Each path below is one point turned by a fixed rotation once a step. After each direction that follows a path, write how fast that rotation turns it, in deg/step (0 if it stays still).
Each turn is a multiple of 5 degrees from 10 to 175, or 0.
Each row of a path follows its step; steps can be skipped.
path 1
step 0: [-0.56 -0.29 -1.01 -0.55  0.20 -1.06  0.56  0.80 -2.56  1.42 -0.23  0.94
 -0.32  2.34  1.39 -0.18  0.73 -2.19 -0.19 -0.19 -0.44 -0.66  0.87  0.64
  0.94  2.96  1.33 -0.30  0.22  2.53 -1.23 -0.77  1.49  1.21  0.46 -2.73
  0.31  1.46 -1.24  1.33  0.03]
step 2: [-1.04 -0.26  1.78  0.29 -3.01 -2.74 -1.59 -0.92  1.27 -0.42  1.90 -1.07
 -0.86 -0.42  0.34  1.25  0.32 -0.08 -2.67  0.55  0.34 -0.89  1.63  0.12
  1.02  0.53  0.26  0.81 -0.14 -0.25 -0.72  0.38 -0.05  1.26 -3.06 -0.29
 -0.03  0.38 -1.97  1.44  1.26]
step 3: [ 1.72  0.67  1.25  0.20 -0.52 -0.36 -0.28 -1.98  2.85 -2.29  0.37  0.17
  0.68 -0.15 -0.93 -0.61 -1.01 -0.36 -2.31 -1.63  1.19  0.39 -0.13 -0.56
 -0.70  0.09 -0.79  0.22 -0.85  0.85 -1.45  1.42  0.79 -0.57 -1.06 -3.50
 -0.42  0.35 -3.15  0.00 -0.12]
step 6: [-2.92  1.71  0.05 -1.24 -1.17 -2.60 -2.36  1.11  0.44 -0.67 -0.38 -1.03
 -2.35 -0.95  1.77  0.34  0.95  0.02  0.94 -0.09 -1.72 -0.99  1.89 -2.14
 -1.15  0.25 -0.78  0.21 -0.59  0.05 -1.63 -0.55 -0.02  0.61 -0.25 -0.26
  1.53  1.34 -0.90  0.68 -1.54]
step 10: [-1.91  2.20 -1.11 -0.17 -0.11 -1.56  1.53  0.38 -1.07 -0.63  0.19 -0.28
 -0.30 -0.04  0.14  2.38 -0.34 -2.17 -0.76  0.17 -1.31 -0.79 -0.46 -2.46
 -0.34  2.63  1.35  0.88  1.25 -0.37 -1.55  0.09  1.15  1.26 -1.53 -0.01
 -2.06  0.61 -1.07  2.53 -1.15]
step 11: [-0.45  0.70  0.42  1.44 -1.07 -2.53  0.00  0.20 -0.31  0.90 -2.11 -0.89
 -0.21  0.34  1.34  0.41  0.82 -0.67  0.69 -0.93  0.94  0.07  0.86 -2.92
  1.28  1.22 -2.19  1.40  0.79  2.41 -1.52  1.25  1.20  0.58 -0.19 -3.35
 -0.39 -0.14 -0.92  1.31 -0.48]
step 12: [ 2.44  0.55  1.16 -0.88 -1.44 -2.42 -1.83  0.55 -0.73 -0.80 -1.28  0.90
  1.35  0.93  0.00 -1.17  2.44 -1.12  0.20  0.27 -0.38  0.13  1.55  1.15
  2.01  0.99 -0.43  0.12  0.91  0.95 -1.93 -0.82  1.44  0.29 -2.74 -1.25
  0.36  1.51 -1.26  0.55  1.38]
step 13: [ 0.03 -0.41 -0.31  0.88 -1.18 -0.29 -1.58 -2.27  0.59 -2.30  1.37 -0.31
  0.49  0.39  1.82 -0.41  0.56  0.28 -1.89  0.34  1.65 -0.53  0.35  2.03
  0.55 -0.61  0.61 -1.23 -0.32  0.78 -1.36 -2.89  0.62  0.37  0.25 -2.46
  0.02  0.87 -1.67  2.66  1.60]
step 15: [-1.13 -0.45 -1.29  0.49 -0.39 -1.42  1.21 -0.14  0.38 -1.68 -0.27 -1.42
 -1.60 -0.13 -0.12 -1.31 -0.39  0.60 -2.07 -1.60 -0.92 -0.37  1.32 -1.46
 -0.62  1.24  1.26 -0.48 -0.92 -0.50  0.06  3.11  1.99  1.51 -1.06 -2.87
 -1.78  0.14 -0.82  0.79 -1.97]
[ 0.01  0.25  0.00  0.00 -0.04 -0.22 -0.22  0.36  0.16  0.09  0.69  0.08
 -0.22  0.04 -0.50 -0.14  0.45 -0.76  0.55  0.27 -0.30 -0.41 -0.42 -0.43
 -0.32  0.17  0.95  0.02  0.27  0.12 -0.25  0.11 -0.35  0.69 -0.53  0.34
  0.59  0.55 -0.05 -0.70  0.78] => 175
[-0.64 -0.04 -0.28 -0.55  0.43  0.23  0.06 -0.18 -0.27 -0.29 -0.27  0.23
 -0.93 -0.24 -0.04 -0.08  0.62  0.50  0.32 -0.29  0.13 -0.06  0.09  0.03
 -0.58 -0.71  0.20 -0.84 -0.35 -0.52 -0.26  0.14 -0.10 -0.07 -0.07  0.16
  0.35 -0.09 -0.10 -0.77 -0.92] => 35
[-0.24  0.17  0.45 -0.84  0.35  0.51 -0.22  0.16  0.31  0.13 -0.08 -0.69
  0.14 -0.49 -0.28  0.45 -0.03  0.05 -0.78 -0.19 -1.03 -0.18 -0.30 -0.32
 -0.06 -0.02 -0.51 -0.21  0.54  0.34  0.11 -0.08 -0.73 -0.61  0.07 -0.26
  0.61  0.34  0.35  0.03 -0.02] => 25
[ 0.53 -0.70 -0.01 -0.85 -0.27  0.15  0.63  0.59 -0.51 -0.13  0.30  0.19
 -0.38 -0.12 -0.09  0.16  0.42  0.38 -0.56 -0.32 -0.08 -0.52  0.11  0.47
  0.95  0.58  0.11  0.44  0.44 -0.33  0.01  0.23  0.04  0.07 -0.46  0.58
 -0.12 -0.25 -0.40 -0.21 -0.04] => 145
[-0.61 -0.19 -0.78  0.53  0.34  0.52  0.06  0.19  0.18  0.11  0.05 -0.61
 -0.28 -0.17  0.09  0.09 -0.66  0.01  0.44 -0.02 -0.58  0.03  0.03  0.33
  0.68  0.27  1.15  0.07 -0.07  0.57 -0.50 -0.32  0.03 -0.41  0.07  0.45
  0.09 -0.03 -0.27  0.46 -0.55] => 80
[ 0.17 -0.35 -0.16 -0.05 -1.07  0.19 -0.34  0.58  0.62 -0.69  0.41 -0.29
 -0.26  0.42 -0.73  0.26  0.39 -0.33  0.16  0.03 -0.07  0.11  0.10  0.01
  0.01  0.12 -0.02  0.28 -0.35 -0.31  0.08 -0.10  0.43 -0.31  1.01 -0.16
 -0.03  0.33  0.75 -0.21 -0.64] => 35
[ 0.13  0.48 -0.50  0.01 -0.12 -0.62  0.48 -0.17 -0.14  0.10  0.19  0.90
  0.06  0.32  0.11 -0.17  0.14  0.08 -0.37 -0.10 -0.63 -0.53 -0.89 -0.57
  0.50 -0.51  0.26 -0.07 -0.51  0.28  0.74  0.43  0.27 -0.28  0.32  0.15
  0.47  0.11  0.13  0.58 -0.43] => 70
